In the data rows, 128 means zero.
Some points, one per row:
[131 113 137 135 110 104 141 105 110 104 114 105 130 104 187 115 124 152 111 123 124 117 179  94 174  89 103 126 135 123 205 143]
[190 125 122 112  94 107 124 126 131 135 145 174 111 121 123  89 109 131 125 168 153 108 178 161  81 141 121 145 146 129 102  93]
[111 172 120 120 156 155 127 154 150 142 144 133 124  81  88  80 163  93 188 118 130 126 101 138 118 118 122 136 110 139  76  94]
[125  90 135 150 131 103 124 124 137  99 101 113 149  95 144 131 132 139  85 125 125 120 118 106 181  76 157 133 121 111 209 165]
[110 131 139 112  92 124 140 105  98 126 140 110 113 227 174 117  95 139 123 151 121 123 167  92 103 195 117 118 159 135 116 103]
[211 107 124 121 122 113 107 150 162 130 137 190 121  64  82  93 140 113 146 152 156 102 130 187 102 105 126 156 130 130  85  95]
[137 202 124  96 105 142 133 131 128 154 161 154 100 204 101  61 117 126 161 162 135 128 113 143  89 209 136 131 144 145  93  74]
[203 117 126 116  92  98 125 124 134 126 135 176 113  89 132 100 117 134 123 163 152 102 193 165  99 113 115 147 141 121 132 101]
[ 72 122 129 137 136 150 136 108  90 142 120  97 134 190 152 226  96 164  85  91 111 169 117 111 136 156  95  96 123 127 114 173]
[131 176 117 114 147 154 127 154 150 135 148 149 118  88  85  73 159  97 192 130 138 125  98 151 115 130 121 139 114 142  76  85]
[125 124 122 134 169 144 116 164 170 130 129 130 139  70  81  91 178  78 182 123 134 119  92 141 127 108 161 143 118 123  69 111]
[ 65 159 117 132 173 171 133 142 130 145 130 111 135 106 105 152 154 105 167 100 117 160 120 134 126 122 128 114  96 131  87 144]
[118 142 123 129 164 149 120 161 164 132 135 131 135  72  84  86 173  86 186 118 130 124  96 139 125 112 150 141 119 131  70 105]
[ 87 115 144 134 117 135 151  82  69 126 113  87 128 229 217 242 105 191  99  91  97 160 115  87 185 161  89  84 142 141 174 180]
[ 51 198 121 121 159 181 145 126 108 158 137  98 123 209 120 194 132 120 157  85 108 172 134 124 114 188 111  94 114 143 101 140]
[ 78 165 120 124 162 163 129 151 144 144 142 107 130  94  95 104 160  88 182 106 121 140 108 123 121 124 124 129 107 137  81 114]
[ 92  87 131 150 135 126 134 110 103 123 104 105 145 116 159 208 109 168  80 104 114 156 100 114 181  88 130 106 112 110 170 191]
[ 81 156 134 117 113 145 135 112  98 139 141  88 120 239 148 161  90 141 108 125 108 148 109  89  92 206 114 108 145 135 114 125]
[237 112 130 129 102  82 119 125 147 108 115 184 123  74 132 115 138 128 116 148 149  86 207 171 133  85 126 153 136 119 193 120]
Then 24 other points, each followed by its number:
[ 92 128 137 117 101 130 141 104  94 132 140  87 118 236 173 150  98 147 116 134 112 137 138  79 110 198 113 111 154 135 117 120] 0
[218  95 126 124 118 106 107 147 162 125 133 191 122  66  82  95 135 113 134 150 161  98 140 187 100 102 130 158 133 128 104 100] 1
[202 133 121 117 132 124 112 157 167 135 141 192 118  60  76  88 161 105 174 148 164 105 100 191 110 112 128 156 130 136  71  89] 2
[180 154 119 107 105 122 118 135 135 146 149 176 108 125  95  83 122 126 141 163 143 114 143 166  90 152 127 144 138 135  89  85] 3
[ 87  95 129 147 132 131 138 105  93 128 109 100 141 137 168 218 105 170  82  99 102 158 104 109 176 108 115 101 119 122 161 186] 4
[ 91 144 134 114  97 132 137 110 100 133 144  94 116 234 159 131  95 139 117 143 117 135 133  83  93 203 117 115 153 133 115 114] 5
[180 166 115 108 129 136 122 151 152 144 150 183 110  79  82  69 151 112 182 154 147 115  99 181 104 130 127 148 121 142  75  78] 6
[ 86 110 144 128 110 136 149  88  75 131 124  87 123 248 205 219 101 180 107 102 101 154 120  84 155 184  98  90 148 139 147 159] 7
[ 54 200 123 117 154 179 145 126 110 158 142  95 120 219 120 180 132 112 162  88 105 167 132 119 111 202 115  97 119 142  99 131] 8
[146 102 136 149 127  96 126 120 135  96  99 114 146  93 153 129 132 136  91 127 127 110 143 103 184  75 151 135 125 115 221 159] 9
[217 113 132 126  98  89 129 114 129 111 118 168 119  84 160 111 133 136 120 152 148  92 221 153 144  86 103 145 133 127 198 122] 10
[116 158 134 108  95 128 133 115 108 138 149 122 111 224 147  96  93 133 123 154 128 125 145 107  78 203 124 123 154 141 109  96] 11
[ 98  92 127 144 166 140 110 154 160 121 117 118 150  80  92 106 161  98 145 119 132 130  92 131 127  98 168 138 118 120  86 140] 12
[156 193 122  96 105 136 130 132 132 155 157 164  99 181  97  74 117 127 159 165 141 125 123 155  89 196 136 136 142 145  89  76] 13
[113 103 136 147 127 111 138 103 105 104 100 104 142 112 186 166 124 167  92 113 117 132 134  96 202  79 126 114 116 121 222 178] 14
[144  87 133 146 135 104 117 138 152 111 113 115 148  85 109 114 123 118  87 127 137 115 100 121 142  86 160 142 127 105 163 141] 15
[ 97  77 131 158 151 122 122 124 127 117  98 115 155 104 125 172 117 145  69 111 120 148  93 126 175  84 164 117 109 107 170 193] 16
[ 89 106 133 143 129 132 143  98  83 128 110  98 137 163 183 230 104 177  88  97 102 159 104 102 180 122 101  96 127 119 165 193] 17
[ 80  94 127 146 145 142 131 116 104 130 113 103 143 126 141 203 105 155  82  98 109 163 110 118 151 110 122 105 112 119 123 181] 18
[212 114 123 120 124 113 107 151 163 131 136 190 119  64  80  92 144 115 151 151 156 101 125 188 105 105 128 157 133 132  77  95] 19
[109 113 135 145 125 115 142  99  96 108 103 101 139 117 194 180 122 171  93 110 110 136 134  94 200  82 114 110 122 123 214 183] 20
[205 111 124 118 118 113 111 144 155 132 138 187 117  69  87  88 133 116 139 157 154 104 140 182  97 108 117 154 128 130  84  94] 21
[ 84 150 133 116 107 139 136 112 100 139 143  89 119 238 152 148  88 135 111 132 110 141 109  86  92 205 116 111 147 133 113 116] 22
[124 102 137 145 125 101 134 109 119  98 103 107 141 103 178 130 129 155  97 120 125 119 155  92 194  79 131 127 117 115 226 168] 23
Which of these numbered points is nearest to each point below, looking only along the 8 directions in which the first points spread most? Its number follows each.
[ 81 159 134 115 111 144 134 114 101 139 143  88 119 238 147 153  91 138 110 129 110 145 108  88  85 207 116 111 148 135 113 113] > 22
[127 110 136 140 114 106 139 106 113 103 109 103 134 104 184 131 128 152 103 117 120 120 168  89 184  84 114 126 127 127 213 156] > 23
[232 102 129 128 109  88 112 139 159 118 124 189 124  68 100 110 126 120 110 149 158  92 172 182 104  92 135 158 137 112 152 113] > 1
[129 125 137 109  88 118 139 105 100 128 142 126 109 222 175 100 104 139 128 159 128 118 185 105 101 192 120 122 160 138 115  98] > 11
[225 110 130 124  98  87 124 121 138 114 123 178 118  78 142 109 129 132 120 156 156  92 212 166 129  89 108 149 134 120 179 116] > 10
[101  80 131 157 149 119 120 127 131 111  98 116 155 102 124 169 113 143  69 115 124 144  91 125 175  82 166 120 111 102 175 190] > 16
[ 98  96 133 150 134 124 141  98  91 116  98 103 142 122 188 220 115 175  86 105 117 152  99 104 205  83 119 101 117 123 206 196] > 20
[ 56 202 121 116 152 176 144 129 113 155 144  94 120 213 116 174 134 110 165  94 108 164 130 118 108 199 116 101 117 141 100 128] > 8
[109 115 136 131 108 114 145  96  91 112 117  94 126 163 202 154 116 167 111 121 112 128 171  77 171 126  95 113 142 133 190 150] > 20
[ 61 188 130 117 138 167 140 118 101 150 141  90 119 239 125 187 111 129 132 100 103 164 126 107  99 211 114  98 131 138 110 129] > 8
[ 88 185 128 107 112 147 133 124 114 143 152 109 113 226 115 107 108 120 137 140 121 135 106 102  87 212 126 119 146 139 101  90] > 11
[156 103 137 141 118  97 132 113 126  94 106 115 137  96 170 126 133 143 102 126 127 106 172 107 181  78 130 133 123 120 222 148] > 9
[197 150 118 115 138 129 116 159 167 143 143 191 116  60  74  78 166 100 187 147 158 111  85 191 113 116 126 155 128 136  66  83] > 2
[222  93 127 130 123  97 106 148 168 119 124 185 129  64  82 108 135 109 124 141 157  95 139 183 102  94 147 159 137 115 129 110] > 1
[ 87 123 139 120 102 131 142 101  89 133 134  87 120 241 178 174  96 156 112 124 105 142 125  82 121 196 109 104 150 136 122 133] > 0
[ 85 150 136 116 105 138 137 109  98 136 143  86 119 237 157 151  89 142 113 132 114 143 113  85  96 203 114 110 149 135 113 124] > 22
[202 116 125 118 107 106 119 135 145 128 139 182 116  75 104  90 113 125 121 162 152 104 164 175  90 107 116 152 130 138 102  93] > 21
[101 127 122 136 173 151 118 161 164 135 126 116 142  75  85  92 178  78 177 118 129 129  98 135 130 107 163 138 117 128  71 124] > 12
[106 132 141 117  93 118 147  93  88 116 130  94 114 228 204 139 108 162 124 142 117 123 188  74 137 180 110 111 160 142 155 120] > 0
[111  86 127 143 159 133 109 153 160 121 119 117 149  81  92 104 161  98 141 120 123 128  88 127 124  96 167 140 117 118  94 140] > 12
[ 98 155 133 111 100 131 134 114 105 134 146 106 115 230 149 121  91 129 117 146 117 131 133  94  83 205 121 119 155 137 111 102] > 5
[149 193 111 105 133 149 130 150 147 151 154 167 109 113  85  66 153 108 194 146 138 123  96 164 106 154 130 141 120 145  78  76] > 6
